Named moves (each a turn or a mirror), then the moves between two rows, first move first; the first pair answered:
dobok (before -> after):
[-27 -18   1 -14  10 -34 -20   2 -16   4   2   3 -31 -17  -4 -28   1 -16
  22  -5  14  -2  -9  23  16  21  27   8  14   4  -5  16 -23  -6 -14  43
 -11   2  16   1 -34  23   6 -11]  ->  [-39   2   1   1  11  -6 -18  -6 -18  33   1   8  16 -25  -5  -4   4  12
  30  -5  18  18 -13  -5  18  11  29   4   4   3  18  16   3   9 -46  20
  -3  24   8  32  -4  11 -31  -8]
[ 39  18  26 -26  52 -17 -12 -12 -34 -56 -21  55   5   9 -19 -47  85 -38
  24   3 -49 -20  48  10  -6 -46 -29  35  -3 -29   5  31  17 -44  48  13
  32 -20  13  12   7  12 -54   6]  ->  [ 30  32  26 -18  57   3  -7 -21 -32 -36 -25  60  35   3 -21 -30  90 -25
  24   4 -44  -6  46  -6  -7 -52 -24  33  -7 -31  21  32  32 -39  25  -6
  32  -2   9  26  27  12 -72   6]
[-50   5  34 -34  19   7  31  13  -9 -16  17  58 -47 -21  -2 -23  -2 -21
   7 -13  16 -10   3  24  -2 -11  -8  -8  13   4  16   6  38 -11  20 -25
   1  -7   8 -15  10  73 -56  -7]  ->  [-51  10  36 -27  19  15  28   7 -11  -9  17  59 -41 -19  -4 -21  -3 -18
   7 -16  13  -6   2  21  -5 -10  -7  -8  12   2  15   5  40  -9   9 -30
   4  -3   9  -7  17  71 -58  -8]
[ -2 -22 -16  15  19  -9  26  -2  19  33  13   3  38  -5   8  17  15  -8
  10 -24  15  23   3 -38   8   8 -13  -1 -11  13  -8 -11  25   8 -28  -7
 -22  32   6 -10  34 -47   9 -12]  ->  [ 15 -40 -16   3  18 -39  18   6  20   8  16   1 -13   5  10  -9  16 -34
  -1 -26  12  -1   8  -9   9  29 -13   4  -3  12 -31 -16  -5  -5   0  20
 -27   9  11 -43   3 -40  42  -9]
nuz (before -> after):
[-24  34  45  13  20  65  20  -4  23  13 -22  28   4  -2  20 -14  -2  33
  -8 -18  -4  34   4 -12  17 -14   8  -6  15 -18  22  29  77   2 -12 -28
  40  10  14  -3  40  14 -44 -17]  ->  [-28   9  17  35   5  41  35  13  36  36  -7  -2  20 -15  27  -3  -9  37
  17 -23  22  49 -11  -6  21  -7  11 -11  23  -2  15  25  65  24 -47 -28
  17  41  16   0  37 -11 -27 -23]
[ 23  46  14   3  25  17   6 -30  13 -20 -10  23  54  11   3  27  24  -2
 -22  20 -23   2  58 -52  -1 -20 -15  33 -33  13 -34  13  53 -24   8 -24
  26 -39  -3  -6  31 -40 -29 -13]  ->  [-19  52  27  28   1  21 -27   0  38 -11 -14  10  16 -31  21  35 -37  17
   1  27  46  45  34 -16 -21 -16  41  16  15  12 -32  19  31  12 -56  18
 -13 -11 -48  26  -8   6 -20 -25]
[ -1  31   9  -4  23  53  -1 -28 -22  22 -10  22  56  17 -18  24  12  34
 -15  13 -16  15   1 -46 -14 -14 -22  -7 -29 -24  49  -3  28 -11  -1 -31
  20  10  12  39  51   2 -43  12]  ->  [-23  27   5  16   1  48 -13  -5  -8  38 -10   8  36  -7  -7  29 -25  47
   3  16  27  41 -21 -23 -18 -12  11 -17   1 -19  42  -1  11  15 -52 -11
 -10  29 -16  57  29  24 -29   7]
[ 10  25  62 -45  13   9 -20  -4  15 -53 -29  22 -42  10 -30 -10   6 -20
   0  38  24 -54  23  35 -34  31   8  -5   5  20  -2  29   0  -2  35  35
  14 -54  -7 -13  -7  66  13  -3]  ->  [  4 -43  -7  -5 -20 -46  31  34  37   9   1 -49  -2 -14 -17   6   3  -5
  48  30  62 -28 -19  38  -9  46  -1 -12  14  52 -23  11 -22  46 -36  21
 -28   9  -4 -15 -12 -13  47 -22]
rulav (before -> after):
[ 29 -11  12   6  40  -5   7   4  -4 -17   9   4 -10  26  -8 -20  32   2
  -9   5 -36 -32  17   4   2  10 -32 -23  -4  54 -36 -16 -33 -49  -5 -46
   1   0   5 -15 -27   6  27 -18]  ->  [ 23 -17  21  -3  45   7   3  -7  -3 -11   9  20  -7  23  -5 -26  30  -6
  -6  -2 -31 -28  21   2   6   8 -33 -22  -8  50 -28 -14 -22 -54  -5 -54
   5   0  12 -12 -18  19   9 -17]
[ -1  20   9 -16  21   8   7 -20   0 -16  10  14  -5   0  -8 -11   9 -11
 -18  -9 -14 -28  19 -13  10 -24 -10   6  -6   8  -9   2  10  -4   9  -6
  14  -7  11 -21  21  -3 -19  -2]  ->  [-11  14   6 -19  24  10   9 -22   6  -5  10  12  12  -9  -5  -7   8  -9
 -12 -10  -8 -23  17 -11  19 -27 -16   5 -11  15  -7   4  19   3   0 -16
  11   2  12 -20  28 -10 -24  -3]
[ -2  23   9  -2  43   1 -38  24  -4 -19  -1  18 -64 -30   9   4 -28 -16
  -6  -6  32   4  13 -12 -10  -4  -5  -4  18 -15  25  23   2 -52 -28  82
 -16  -6  24 -24  -5  60 -15  -9]  ->  [-14  14  14  -3  43   3 -31  23  -2  -3   0  16 -46 -44  10   0 -30 -13
   9 -11  47  13  11 -17   2  -5  -7  -6  13 -10  30  27  14 -48 -34  74
 -22   2  29 -24  12  62 -25  -9]
[ 15  70   3  32   6  12 -16  -9  -6 -19 -23   1  15  33 -20  38  16  34
 -25  25 -36   8  14  -6 -43  -7  -8   1   1  -8  13   7  -5  -2  -2  21
  11   8  -4  24  15  -5   6  -6]  ->  [ 17  73  19  18  17  24 -29 -22 -10 -22 -22  19   8  32 -17  28  13  27
 -24  19 -36   6  19  -3 -37  -8  -8  -2  -5 -15  21  10   4 -14  15  14
  14  -3  -1  16  20  11  -6   0]
pevov (before -> after):
[ 13   0  -2  15 -11  -5  -7   8  -6   8  -8 -13  11  -2  -2  29 -16  18
  -7   3   3   4  -9  -3 -18   3   6  -9  12   1   6  -5 -23  18 -25   9
  -4  19 -24  22  10  -8   6  -9]  ->  [ 20   6  -9   7   4 -22  17  -4  -1  -7  -8 -11  17  -1   1  19  10   0
 -17   1 -15 -15   5  -7  -7 -12 -17   1   4  13 -18   1  -2   3  -2   2
   7   5  -6  -3  24 -41   6 -10]
[ 48  -1 -52  10 -25 -44  30   6  -9   4  38 -30 -17 -25 -19  -6  32  12
  19   2 -13  12 -40 -28  27  27  53  -4  17  47 -10 -30 -41  52 -12   0
  27  19 -18 -24 -16 -51  44 -16]  ->  [ 18  16 -10 -24  13 -11  32 -36 -10   8  40  19  18 -53  -6 -28  51  -2
  12 -11 -12  17  -7 -51  62  -2  25   0   3  52   2  -3  40  23   3 -40
  51   1  21 -43  42 -40 -23  -5]
[-37   8  45 -42   2  12  11  16  -1 -60 -11  32 -44 -54  18 -47   2   7
   3  -1  47  15  13  18   8 -19  -6   6  15  17 -30  39  -8 -23 -15  18
 -21 -20  -7 -60  18   6  20 -13]  ->  [-42   5  44 -32 -12  17  -3  24  -5 -47 -17  24 -50 -48  18 -38 -18  16
  11   3  66  31   0  23  -6 -10  14  -2  21   4 -14  33 -26 -10 -28  22
 -31 -13 -27 -41   4  30  22 -16]
[  53  109    1   27   19   11   49   26    5  -79   -8    8  -35   19
  -37   62   23    0  -76   48  -64  -42    1  -27 -103   -9    7   61
    6  -39    7  -10   19  -18   12   25   12  -36  -49    7   11  -11
   33  -21]  ->  [ 12 120  40   2  39  51  31  -2  -2 -64 -15  48 -11  -4 -28  47  23  -3
 -74  39 -45 -16  12 -39 -87 -18   4  52   2 -46  36   6  82 -31   9  -3
  19 -35 -32  15  41  23 -24  -5]

Each pair is 2 to 3 moves apart.
[-24  29  33   1 -41  -6 -15 -15 -16  39  13  41  40 -31  -8 -21 -10  26
   3   1  34  40 -16  -1   9  -3   6   5  17 -35  41  14  39  14 -35  -3
   8  39  10  27  40  32 -18  14]  ->  [ -1 -19  39 -38 -37 -40 -22 -20 -21  21  24  45  -3 -15  -6 -64   8 -26
   1  -9  28  11 -12  25  28  24 -19  12   7 -31  20  14  25 -18  21   7
   4   7  44 -26  17  44   9  24] -> nuz dobok pevov
[ -3  28 -53  -6  19 -20  39   4  32 -55 -43  22 -35 -46   1 -24   6 -17
 -14 -12   5 -22  13  18   0  25  -7  15  -4  37 -28  27  20 -23  23  -3
  -6 -31  38 -18  20   5 -16  -9]  ->  [-24  55 -55  17  13  -1  42  18  45 -40 -48  13  -7 -60  -1   6 -10  21
  -6  -8  22   6   6   5 -10   8  15   7   5  31 -18  27  26   1 -26  -4
 -14   4  12  22  29   1 -31 -19] -> dobok nuz rulav
[ 10  30  41 -14 -24  51 -49 -11 -22  24   2  -8  21   7  30  15 -16  53
  -1 -22  -6  49   1   5  16  16  22 -36 -17 -20  46 -23  -3  27  -1 -16
   7  30 -37  32 -11  -1 -24  -9]  ->  [ 37  43  43 -31 -10  36 -47 -26 -28 -26   1   5 -19  26  24 -10  11  29
 -32 -21 -47   7  24  15  10  19  -3 -25 -26 -22  24 -24 -13  -8  59   3
  27 -14 -25  -5 -23  -1  -1  -8] -> pevov nuz rulav
[-24  38  -9  17  -9  -3  11 -13  17 -12 -10 -15   4  -7   8  24 -20  11
  -1  14   1  14  -4  -9 -17  -8  25   4  48  41 -29   3   5  40 -20  -1
 -10  -3 -46  14  14 -23  24 -30]  ->  [-24  43  22 -18   9   5  -2 -36   4 -35 -13  21 -21  -8  14  -9 -13 -15
 -14   9  -4  -4  18  -4  -6  -9  12   8  41  30 -33  16  24   7  29   0
   8 -33 -26 -13  17   7  10 -20] -> dobok rulav pevov
[-28  -8  10 -23  24  -5  45 -45 -15  61   5 -61  39 -26  28  22  40  -2
  46   4  -3  17 -12 -33  30 -29 -12 -43 -16  33  -6  -9  34  -8 -18 -77
  34   6   5  12  42   8   0  16]  ->  [ -3  19  11  -1  -8  -6  -6  -2 -23  27 -11 -72 -39   4  13  38  -7  13
  31  29  -6  14 -29   2 -35  -8  42 -51  12   8  -7 -28 -59   4 -20  -8
  22  -4 -57  46 -29  64  58   8] -> nuz pevov
[-16   8  20 -37  19   1 -10 -17  -7 -18  12  -7 -24   4  -1   1  33 -31
 -22  15  -6 -38  -5  -4 -15  27   6   0 -10 -30 -17  32 -24 -59  48 -16
   5 -31   7 -29 -21  32  26  -5]  ->  [-56   2  -1   6  -2  10   1   8   8  35  18 -38  27 -32   9  31   6  13
  16  17  44  18 -37 -16 -11  17  31 -15   8 -20   1  31 -22 -14 -43 -26
 -26  30 -21  21  -7  13   8 -18] -> nuz dobok
[-18  39  -4  33  -4  38 -43  18  10   5 -14   6  -5   4  10  14 -26  20
  -9  20  -3  -1 -36  12 -31  -1  11   9  46 -16  27  11   4  26 -32  34
 -10  20 -12  23  22  10  14  -3]  ->  [ 25 -10 -41  19  -3  -8  -6  16   2   2   4 -23  -6  26   3  -2  19 -12
 -12  11 -41 -43 -30   8  -4  17 -33  20  18  -1  -3   0  -6   7  20  23
  -4   3  24 -23  18 -45  51   1] -> nuz dobok
[ 17  22  28  -6  15  45 -48  19 -30  17  -1  30  15  24  11  11  15   3
 -12  -2   2   7 -10  14 -14  16 -14  19   0 -39  -2  19  27 -10  -1 -63
  33 -17   8  52   4  31 -30   7]  ->  [ 16 -32 -10  11 -13 -12 -31  56 -10  33  19 -19 -14   6  23   6  -5  -9
  16  -1  35  12 -38  45 -10  36   3  14  22 -19 -33   9 -12  14 -34 -37
  -9   3  -2  34 -36   4  26  -6] -> dobok nuz
[ 44 -18 -18   6  -5 -15   5  10 -17   6   4 -14  -3  32 -25  19   8   4
  -9   2 -33 -18  -7 -16 -25  11   2  -5 -18  -8  10 -17 -27  13  15  -2
   5  -2  -2  15  -1 -22  18   7]  ->  [ -5  -8  16   4  -6   1 -26  14  -7  11   0   5 -17  -6  -6  10 -32   9
   7   2  21  17 -15   4 -25   7  34 -21   6 -11  19  -4 -17  21 -22  14
 -12  12 -18  30 -13  34  -4   9] -> rulav pevov nuz
[-33 -31  56 -10 -53  57  -1 -11 -27   7 -10  -2 -19  24 -43 -17 -16 -26
  -1  34  19 -20 -30   4  39  17 -26 -26 -38 -23  35   9  72  -3  34 -20
 -43  12  -1 -14  36  68 -33  62]  ->  [ 11 -60  10   7 -77  10  13  17 -26  -3  -4 -47 -47  53 -55 -15  -6 -35
  -4  41  -5 -45 -50  21  23  39 -32 -22 -36 -14  10 -13  10   9  48   3
 -57  11 -12 -29  -1  31  31  52] -> dobok pevov nuz
